One turning vector, and how many steps it has turned
The counts run from 0 to 382.
[136 118  65 161 127 129  92 111 143 128 109  97  85 117 115 102 151  93
 119 115 196 143 183 118 107 112 118 162 139 164  83 156 120 111 148 111
 123 182  91 148 173 140 145 144  75 115 147 164 100 121 120 138 124 131
 107 148 143 132 143 120 110 128 164 111 113 120 104 187 139 143  77 134
 153]	132
[144 171  91 120 108 137 161 134 105 132 130 143 119 172 148 152 128 117
  89 113 131 153 123 127 146 129 146 140 127 114 173 122  91  97 151 138
 169 162 101  90 121 141  90 131  75 149  82 196 123 120 180  91 153 114
 117 130 150 129 143 168 122 115 112 122  66 110 173 139 100 138 102 124
 141]	62
[131 116 147 137 142 152 124 132 114  86 139 152 140  89 174 157 119 109
 130  90  92 178 115 106  93 115 107 130 121 154 188 143 134  80 154 153
 126 179 100 145 130 132 125 147 131 143 119 157 159  87 133 111 133 104
 122 107 113 153 191 120 136 116 128 134  70  86 136 158 149 201 130 137
  85]	340
[127 164 137 124 146 123 121 125 101 121 129 129 129 146 133 160 154 146
 119 121 116 179 153 128  92 120 143 128 150 168 153 130 111 103 152 165
 119 183  72 137 124 134  66  93 105 132 105 150 134 131 152  96 173 129
 121 131 138 124 136 130 120 108 121 144  72 115 170 159 152 182 181 119
 128]	357
[107 119  72 148 105 178 160 129 114  94 131 143 133 139 153 140  90 167
 110 122 148 139 130 125 134 158 106 108  97 142 190 112 100 118 108 143
 164 162 135  80 159 137 116 149  95 123 160 154 144  85 116 147  87 105
 135 103 120 113 176 110 107  96 108 123 145  86 135 166 106 116  78 113
  93]	42
[132 134  91 124 107 118 150 134  84 120 109 135 168 154 163 152 107 126
 132 150  98 133 156 138 114 141 104 147  91  95 165 150 161 141 139 127
 140 137 157  84  72  77 126  99 103 148 121 126 146 134 162  92 157  89
 153 138 142 113 130 155 162 143  94 123  55  72 150 114 109 117 113 111
 178]	278
[110 143 101 151 140 125 134 134 121 126 158 147 106 115 161 150 132 176
 127 135 125 170 135 112 121 129 116 127 128  96 174 126 117  95 162 168
 138 119  82 113  97 117 125 139  42 118 154 133 125 120 134  89 183 138
  89 118 117 122 182 144 126 116 143  94  83 137 144 191 140 140 136 119
 148]	93
[ 77 104 120 141 143 115 129  99 108 119 157 125 109 110 162 129 113 109
 126 106 136 143 131 147 120 129 115 152 105 178 134  97  87  88 169 187
 109 148 104 114 111 144 106 149  93 144 126 107 119 120 150 126 157  93
 117 124 115 117 195 154 139  90 148 127  85 147 146 193 160 172 114 161
 142]	81
[105  99 132 149 146 138  92 145  72  61  98 132 156 123 166 159  90 158
 143 145 108 132 145 122 101 140  97 120  78 143 192 118 151 139 110 140
 121 138 180  87 100 108 120 132 133 150 152 103 163  94 124 136 125  99
 166 124 101 125 157 117 119 103 100 111 127  85 113 141 123 113 133 126
 141]	273
[131 129  62 165 118 168 152 129 124 119 146 173 116 124 161 130 125 129
 108 108 106 173 122  94 136 140 107 128 110 101 182 152 118  93 160 131
 164 128  94 137 149 126 124 156  65 137 136 178 136 106 112 127 122 110
 121 104 103 123 185 129 134 124 108 110  93 103 130 165 112 139  72 107
 111]	323
[ 82  51  98 141  98 141 148 126 110  77 121 146 113 114 156 128 108  80
 120 105 141 143 129 115 141 156  97 122  81 135 160  75 126 106 129 117
 134 170 131  92 143 172 156 191 124 146 122 136 135 100 132 130 116  83
 112 132 124 153 198 147 132 109 154 136 111  99 125 193 107 127  91 161
 106]	54
[176 172  59 126 127 107  89 112 185 113 108  86 103 163 130 124 130 181
 136 157 160 130 174 140 126 106 102 106 114 119 122 174 141 125 136 116
 140 144 127 111 164  83 121  83  85 128 174 154 104 159 129 110 117 127
 135 139 130  85 101 113 111 148 153  97 102 121 121 161 167 127 123 103
 170]	199
[128 116 133 156 150 176 144 141 122 101 151 172 142  87 185 154 112 138
 131 112  86 182 116 113  82 120 100 131 119 139 190 151 135 100 157 151
 148 155  97 138 112 137 132 157  92 132 120 154 149  84 138 112 132 129
 120 103  99 143 202 126 117 105 101 122  96  88 136 179 135 153 109 127
 101]	339
[120 153  78 131 114 138 137 142  85 106 115 147 151 169 158 173 116 159
 125 170  83 127 142 152 118 141 132 127 101  96 183 140 150 151 106 137
 159 137 146  72  81  97 105  85  93 152 116 145 146 132 139  96 154  99
 156 141 136 105 130 156 150 118  70 116  77  89 159 112 124 113 146  98
 163]	277
[134 142 108 145 122 120 147 133 109 120 144 170  97 125 152 165 133 145
 125 117 126 179 118 114 123 132 114 135 127  84 175 123 118  95 162 141
 162 114  85  96  96 147 129 148  64 142 112 148 121 126 169  82 166 120
  91 124 135 130 185 163 130 113 131 110  42 135 165 161 124 132 114 143
 147]	78
[124 112  84 138 120 141 175 125 153 100  79  71 137 153 131 110  83 135
 160 160 130 106 136 155  91 128 103 140 116 135 135 130 127 158 123 148
 168 182 172 121 159 146 114 114 122 148  79 129 136 135 147  98 112 125
 139 148 134 116 109 118 135  89 113 139 143  83 131 116  96  52 148  90
 114]	221
[133 100 107 132 130 103 115 115 133  94  94 113 128 135 165 132 114  76
 154 133 109 111 141 119 114 124  79 158  77 124 119  83 146 129 164 113
 148 111 183  98 109 112 142 135 132 181  63 144 107 168 182  98 128  86
 154 140 144 116 152 165 158 130 138 108  87  97 124 134 112  76 105 148
 179]	253
[118 145 106 177 144 190 140 128 138 110 160 177 128 106 159 140 116 140
 116 123 105 173 127 126 107 121 107 134 114 141 169 155 116 105 151 157
 156 135  82 134 125 152 119 160  66 121 143 170 114  98 129 132 125 135
 127 107 109 119 210 141 118  90  96 121 100 125 143 175 152 151  81 130
 102]	338
[153 161 135 117 113 126 107 116  67 107 123 142 121 143 136 187 107 104
  87  84 130 155 127 119 126 133 143 133 118 167 177 131  97  97 140 129
 138 217 119 105 120 117 114 116 132 146  96 183 167 103 148 122 125  98
 150 126 144 124 159 136 127 148 128 150  66  76 147 133  98 180  87 139
 116]	60
[163 172 117 125 134 155 134 131 142 114 123 107 107 128 132 126 134 123
 141 159 106 141 122 165  89  72 147 128 160 138 152 161 127 146 134 150
 185 206 102 147 131 157 126 102  85 125  78 176 123 125 172  84 119 160
 103 173 123 119 115 147 113  90 116 127 102 137 164 139 149 124 154 110
 104]	154
[ 87 123 138 133 115 145  88 120  75  81 132 132 114 144 118 147 107 112
 105 121 129 141 129 139 128 121 160 119  94 193 176  86 101 127 114 154
 135 195 114  90 124 176 108 144 136 157 110 156 147 108 144 138 110 102
 149 145 117 136 172 170 111  87 124 123  92 131 152 173 136 167 126 158
 116]	71
[141  99 113 121 122  86  93 110 124  71  48  51 128 162 111 132 112 139
 151 141 154 129 170 131  94 137 112 114 115 168 113 119 142 123 111 113
 124 210 153 123 168 108 122  99 158 148 127 124 135 139 113 117 118 127
 140 150 142 113  80 105 123 119 154 141 128  82  99 148 114  94 168 110
 139]	208
[112 162 102 110 126 160 119 117 117  88 135 118 144 173 152 171 105 164
 127 167  86 111 119 165 128 109 125 111  80 135 207 114 125 150 115 159
 160 158 145  87 103 128  99  98 104 166 103 144 134 123 150 119 117 102
 165 150  85 109 144 163 131  99  78 115 102 114 176 116 149 119 152 110
 132]	261
[ 96 117 133 145 113 151 107 133 123  88 143 117 130 123 132 139 147 169
 131 147 130 180 149 156 123 130 131  99 119 167 158 111 147 125  97 141
 102 194  81 118 135 164 120 114 109 118 172 132 141 119 115 125 125 126
  99 145 111 125 169 134 110  95 142 125  94 138 136 201 205 193 162 135
 111]	367
[142 126  60 147 136 144  92 125 159  75  95 118  95 151 161 124 129 148
 134 133 126 119 132  96 134 119  95 112  90  90 154  97 118 122 164 116
 182 104 154  72 161 139 134 155 107 159 115 182  97 122 146 125  94 114
 146 116 110 112 148 129 101 120 120  78 129 137 109 143  99  58  91 129
 139]	241
[154 104 116  99 121 116 130 106 138  77 103  76 133 120 165 143  86 125
 136 121 114 116 106 120 117 107  83 118  86 138 183 127 131  89 145 143
 133 198 172 153 161  90 122 110 137 190  84 143 165 115 129 101  92 109
 144 117 107 126 115 101 139 120 143 153 121  65 137 110 107 117 136 108
  88]	233
[178 144  82 127 116 103  80 104 146 106  96  90 131 152 132 129 125 157
 129 160 157 137 176 136 107 109 111 127 126 135 108 161 159 130 123 101
 128 168 152 113 125  76 133  71 100 127 159 157 111 150 135 110 116 120
 142 153 131  78  97 106 125 162 161 109 106  98 112 149 172 139 117 112
 176]	198
[109 118  69 151  88 137 174 136 103 117  75 122 154 173 119 113 120 139
 134 139 149 144 169 118 125 190 113 119  95 103 123  72 145 144 111 105
 150 120 143  57 128 137 101 118 102 129 123 141 105 156 154  97 165 102
 136 135 173  88 140 146 131 117 121 131  96  97 119 157  98  83 121 106
 171]	22
[132 156 115 118 139 145 135 135 105 102 109 138 159 159 160 162  86 149
 142 163  87 131 108 152  99 110 102 135  93 120 205 134 134 162 133 156
 155 153 168  96  84 111 115  95 104 160  90 138 138 123 173  90 129 102
 164 154 117 112 135 156 138 102  77 121  93  95 172 105 116 100 132 102
 146]	262
[110  72 166 128 165  91  95 127 160  53 100  76 126 101 149 118 128 125
 178 150 123 151 138 134  86  95  95 103 110 148 129 101 166 128 125 119
 125 172 129 153 149 133 157 130 146 143 120 104 122 148 117 112 124 136
 102 163  96 139 138 114 117 109 168  99 109 150 104 193 171 129 182 143
 128]	177
[133 109  97 159 125 121 147 132 159 123  84 115  97  88 124  99 145  80
 144 128 131 167 144 111 108 120 115 154 163 105 101 124 159 139 156 118
 169 160  95 147 160 174 172 156  85 125  74 167 111 148 151  83 137 136
  83 167 154 146 145 140 136 115 150 106  89 134 116 166 113  83 119 132
 143]	145
[ 52 109 121 143 127 124 148 129 101 110 142 103 109 127 135 135 123 144
 127 131 147 137 159 159 109 117 141 148 130 172 131 102  99 116 132 190
 107 178  88 119 104 156  91 128  79 126 151  91 145 124 124 126 165 114
 110 140 111 130 161 157 139  63 133 141  99 132 154 179 158 158 179 135
 133]	97
[142 121  92 141 101 128 172  98  96 138 104 144 134 143 140 136  91  72
 107  94 142 147 143 119 118 159  93 160 120 143 131 112 103  94 152 123
 141 163 135 108 127 116 117 137 101 141  94 163 138 133 172  97 152  86
 131 119 168 115 153 135 160 134 139 159  78  61 140 136  75 118  62 124
 150]	49
[146 127  74 121 127 122  86 102 141  86  83  92 106 163 140 115 123  96
 142 115 145 106 150 103 109 117 100 144  93 169 108  97 108 118 160 116
 142 146 168 105 150 119 115 131 135 170  82 176  93 150 163 140 106  90
 171 148 147 102 125 123 120 125 155 113 110 114 104 140 109  91  78 139
 170]	239
[114 103 108 112  77 141 167 112 107  96 126 119 150 139 153 152  88 146
 113 130 123 148 126 147 149 154 105  97  61 148 201 108 152 116 103 115
 128 181 149  99 137 107 124  97 140 148 162 116 165 107 100 119 111  89
 129 121 123 125 152 127 146 142 140 157 107  63 146 156 149 172 120 115
 103]	29
